In the data rows, 50 means zero.
Here are some numbered points:
tensor([45, 40, 38, 38, 43, 37, 39, 39, 34, 39, 43, 38, 44, 42, 36, 40]) 0
tensor([28, 38, 43, 44, 42, 43, 52, 40, 51, 40, 15, 41, 56, 36, 47, 54]) 1
tensor([52, 55, 50, 47, 25, 48, 50, 47, 48, 53, 53, 48, 41, 56, 47, 61]) 2
tensor([43, 50, 58, 50, 45, 51, 52, 49, 57, 50, 39, 50, 50, 46, 52, 51]) 3
tensor([38, 52, 71, 54, 56, 55, 52, 55, 55, 54, 31, 55, 47, 42, 62, 52]) 4
tensor([35, 46, 62, 51, 53, 50, 61, 49, 44, 47, 26, 51, 52, 40, 52, 53]) 5
tensor([37, 39, 52, 32, 25, 33, 33, 34, 30, 38, 28, 34, 32, 34, 35, 37]) 6
tensor([51, 47, 43, 50, 36, 49, 48, 45, 63, 49, 52, 46, 56, 49, 52, 47]) 7
tensor([60, 61, 65, 55, 37, 54, 50, 54, 58, 59, 65, 54, 55, 58, 52, 53]) 8
tensor([70, 68, 61, 60, 61, 63, 55, 62, 67, 62, 81, 61, 43, 70, 40, 64]) 9
tensor([56, 49, 54, 54, 53, 53, 67, 49, 56, 48, 58, 53, 60, 47, 47, 33]) 10
tensor([48, 51, 54, 48, 59, 48, 35, 51, 48, 49, 47, 48, 48, 50, 41, 53]) 11
tensor([57, 58, 58, 61, 58, 62, 59, 59, 71, 59, 61, 60, 56, 58, 59, 57]) 12
tensor([58, 53, 55, 55, 53, 52, 48, 54, 48, 54, 62, 53, 74, 52, 54, 43]) 13
tensor([46, 51, 57, 60, 62, 57, 63, 56, 50, 55, 44, 58, 82, 49, 65, 53]) 14
tensor([63, 47, 38, 44, 38, 43, 32, 46, 47, 48, 71, 43, 47, 51, 52, 31]) 15
tensor([44, 46, 47, 40, 41, 40, 31, 42, 41, 43, 39, 40, 41, 46, 37, 50]) 16
tensor([45, 35, 25, 35, 47, 36, 40, 38, 29, 36, 41, 38, 28, 41, 41, 37]) 17
tensor([51, 54, 62, 48, 69, 50, 30, 55, 46, 51, 52, 50, 40, 51, 39, 50]) 18
tensor([42, 36, 40, 36, 48, 37, 28, 39, 36, 38, 36, 37, 39, 36, 43, 32]) 19
tensor([41, 42, 44, 46, 54, 45, 54, 44, 39, 42, 35, 46, 56, 41, 43, 46]) 20
tensor([46, 40, 36, 40, 37, 40, 32, 39, 55, 41, 44, 37, 40, 43, 44, 41]) 21
tensor([61, 60, 57, 60, 59, 59, 53, 63, 49, 63, 67, 61, 64, 61, 68, 58]) 22
tensor([41, 50, 45, 57, 66, 57, 55, 56, 59, 53, 36, 56, 60, 52, 62, 68]) 23
tensor([52, 56, 56, 50, 46, 50, 42, 50, 57, 50, 53, 48, 53, 55, 37, 58]) 24
tensor([56, 66, 71, 67, 68, 66, 61, 66, 63, 65, 59, 66, 69, 63, 59, 69]) 25
tensor([53, 58, 63, 56, 55, 58, 46, 60, 56, 60, 55, 57, 48, 56, 65, 58]) 26
tensor([59, 63, 72, 64, 76, 62, 50, 67, 47, 64, 65, 64, 76, 58, 65, 52]) 27
tensor([41, 44, 47, 43, 47, 44, 32, 44, 62, 44, 37, 41, 31, 43, 42, 49]) 28
tensor([38, 40, 42, 38, 39, 38, 33, 40, 40, 41, 32, 39, 36, 39, 46, 44]) 29
tensor([50, 41, 36, 42, 40, 43, 42, 42, 50, 43, 49, 42, 36, 44, 51, 38]) 30
tensor([29, 28, 35, 28, 27, 28, 36, 26, 37, 27, 17, 26, 32, 27, 26, 31]) 31
tensor([62, 64, 53, 64, 68, 63, 68, 61, 68, 58, 67, 63, 67, 69, 38, 73]) 32
tensor([51, 58, 70, 58, 52, 57, 61, 56, 54, 56, 52, 57, 66, 52, 52, 53]) 33
tensor([46, 51, 55, 54, 67, 55, 62, 55, 44, 52, 44, 57, 50, 48, 57, 52]) 34
Which five points above are nearest to each new point by angle, seen from the average point of the numbered points? Their numbers follow each, nearest first.
tensor([49, 53, 59, 50, 52, 50, 54, 48, 62, 47, 49, 48, 46, 50, 27, 51]) 24 9 32 10 18
tensor([52, 48, 41, 55, 46, 56, 51, 50, 83, 52, 54, 50, 48, 52, 61, 50]) 7 12 9 26 32
tensor([33, 29, 23, 36, 48, 37, 54, 32, 48, 29, 24, 35, 30, 33, 32, 40]) 31 17 29 0 19
tensor([47, 52, 63, 53, 50, 53, 56, 54, 48, 55, 45, 55, 46, 48, 62, 50]) 4 26 34 33 25
tensor([44, 45, 49, 44, 43, 40, 32, 43, 36, 44, 41, 41, 70, 44, 41, 44]) 0 19 16 6 31
tensor([43, 30, 25, 29, 48, 27, 27, 32, 12, 29, 39, 30, 42, 34, 29, 26]) 0 19 17 31 29
tensor([39, 37, 36, 37, 35, 36, 46, 34, 40, 35, 33, 36, 47, 38, 32, 42]) 31 0 6 29 19
tensor([59, 61, 65, 67, 58, 69, 78, 65, 71, 65, 65, 68, 55, 58, 76, 54]) 12 25 22 26 33
tensor([47, 44, 42, 49, 61, 49, 40, 49, 58, 47, 45, 48, 45, 46, 55, 45]) 28 30 21 19 17
tensor([56, 52, 50, 47, 49, 46, 36, 48, 44, 49, 59, 47, 54, 52, 40, 45]) 15 11 24 18 13
tensor([54, 54, 51, 50, 52, 49, 32, 53, 48, 54, 56, 49, 56, 55, 52, 56]) 22 11 13 27 26
tensor([49, 59, 69, 59, 59, 60, 57, 59, 60, 59, 48, 59, 54, 54, 57, 60]) 25 33 26 12 27
tensor([54, 52, 46, 53, 61, 53, 53, 54, 51, 52, 57, 54, 49, 54, 54, 51]) 22 12 9 32 27
tensor([53, 54, 39, 54, 45, 54, 72, 51, 47, 53, 54, 55, 52, 60, 48, 68]) 32 2 9 12 22
tensor([41, 50, 58, 46, 37, 48, 56, 48, 38, 51, 36, 50, 35, 46, 54, 56]) 5 6 2 3 29
tensor([51, 48, 52, 45, 29, 45, 58, 44, 41, 48, 51, 47, 43, 46, 49, 41]) 2 6 30 0 31
tensor([47, 48, 54, 46, 42, 45, 38, 48, 43, 49, 46, 46, 50, 45, 53, 44]) 6 29 19 16 0
tensor([50, 53, 56, 50, 47, 46, 37, 52, 36, 53, 49, 49, 73, 51, 52, 54]) 13 14 27 22 33
tensor([47, 51, 56, 56, 58, 52, 46, 53, 51, 51, 46, 52, 82, 48, 50, 52]) 14 13 27 33 25
tensor([50, 48, 46, 47, 20, 45, 54, 41, 55, 47, 51, 43, 62, 49, 46, 46]) 7 2 21 15 30
tensor([57, 62, 69, 66, 59, 66, 63, 63, 76, 64, 61, 64, 66, 58, 68, 56]) 12 25 33 26 22
tensor([54, 46, 32, 51, 51, 51, 46, 48, 69, 47, 57, 48, 47, 54, 51, 51]) 7 15 30 12 21
tensor([53, 47, 39, 47, 45, 45, 53, 44, 40, 44, 55, 45, 62, 50, 38, 46]) 0 20 15 17 10
tensor([47, 47, 48, 51, 78, 51, 52, 52, 41, 46, 45, 53, 50, 47, 44, 48]) 34 18 20 11 23
tensor([50, 47, 42, 45, 53, 45, 49, 48, 35, 46, 51, 48, 46, 49, 44, 48]) 17 0 19 20 30
tensor([42, 49, 41, 49, 41, 46, 40, 48, 42, 51, 38, 47, 68, 51, 58, 67]) 1 23 14 20 2
tensor([51, 43, 42, 45, 29, 46, 73, 41, 47, 44, 51, 46, 33, 44, 51, 35]) 30 17 31 2 6
tensor([53, 53, 44, 52, 49, 50, 60, 49, 43, 50, 55, 51, 65, 57, 39, 59]) 32 13 14 22 33
tensor([48, 48, 45, 50, 66, 52, 50, 51, 58, 46, 48, 51, 39, 50, 43, 52]) 18 11 34 28 9
tensor([63, 57, 50, 52, 53, 53, 63, 52, 47, 52, 71, 55, 46, 60, 36, 51]) 9 32 8 10 22
tensor([34, 28, 27, 26, 20, 30, 30, 30, 34, 33, 26, 29,  8, 30, 54, 31]) 29 31 6 30 17
tensor([60, 62, 66, 51, 52, 56, 59, 57, 43, 57, 66, 57, 26, 59, 43, 54]) 9 8 26 32 22
tensor([61, 56, 57, 51, 47, 47, 54, 52, 18, 53, 67, 52, 75, 55, 44, 45]) 13 27 22 33 8
tensor([35, 35, 34, 40, 50, 39, 46, 37, 49, 33, 26, 38, 44, 35, 34, 42]) 31 29 19 20 1
tensor([40, 43, 52, 43, 61, 44, 44, 47, 35, 43, 34, 46, 35, 39, 47, 42]) 19 17 29 31 6
tensor([55, 51, 41, 53, 58, 53, 53, 51, 67, 48, 58, 51, 52, 55, 42, 53]) 32 9 12 24 10
tensor([74, 75, 83, 80, 71, 82, 63, 76, 99, 76, 87, 75, 66, 69, 75, 53]) 12 25 26 22 9
tensor([46, 47, 48, 54, 67, 55, 78, 52, 47, 48, 44, 57, 45, 47, 50, 51]) 34 5 23 10 14
tensor([44, 51, 47, 47, 34, 49, 45, 49, 51, 53, 41, 48, 35, 52, 60, 63]) 2 28 29 3 30
tensor([52, 51, 50, 52, 48, 50, 60, 47, 55, 47, 53, 49, 65, 51, 35, 49]) 10 32 13 33 24
tensor([46, 52, 52, 50, 44, 52, 62, 50, 49, 52, 44, 53, 39, 52, 52, 60]) 2 3 34 5 4
tensor([49, 61, 92, 57, 50, 57, 59, 56, 56, 58, 47, 57, 53, 46, 47, 43]) 33 4 25 8 27
tensor([52, 51, 59, 56, 66, 57, 56, 53, 75, 49, 53, 53, 52, 48, 42, 43]) 12 10 32 9 25
tensor([46, 52, 47, 49, 43, 50, 59, 49, 45, 51, 45, 51, 46, 53, 50, 63]) 2 23 5 34 32
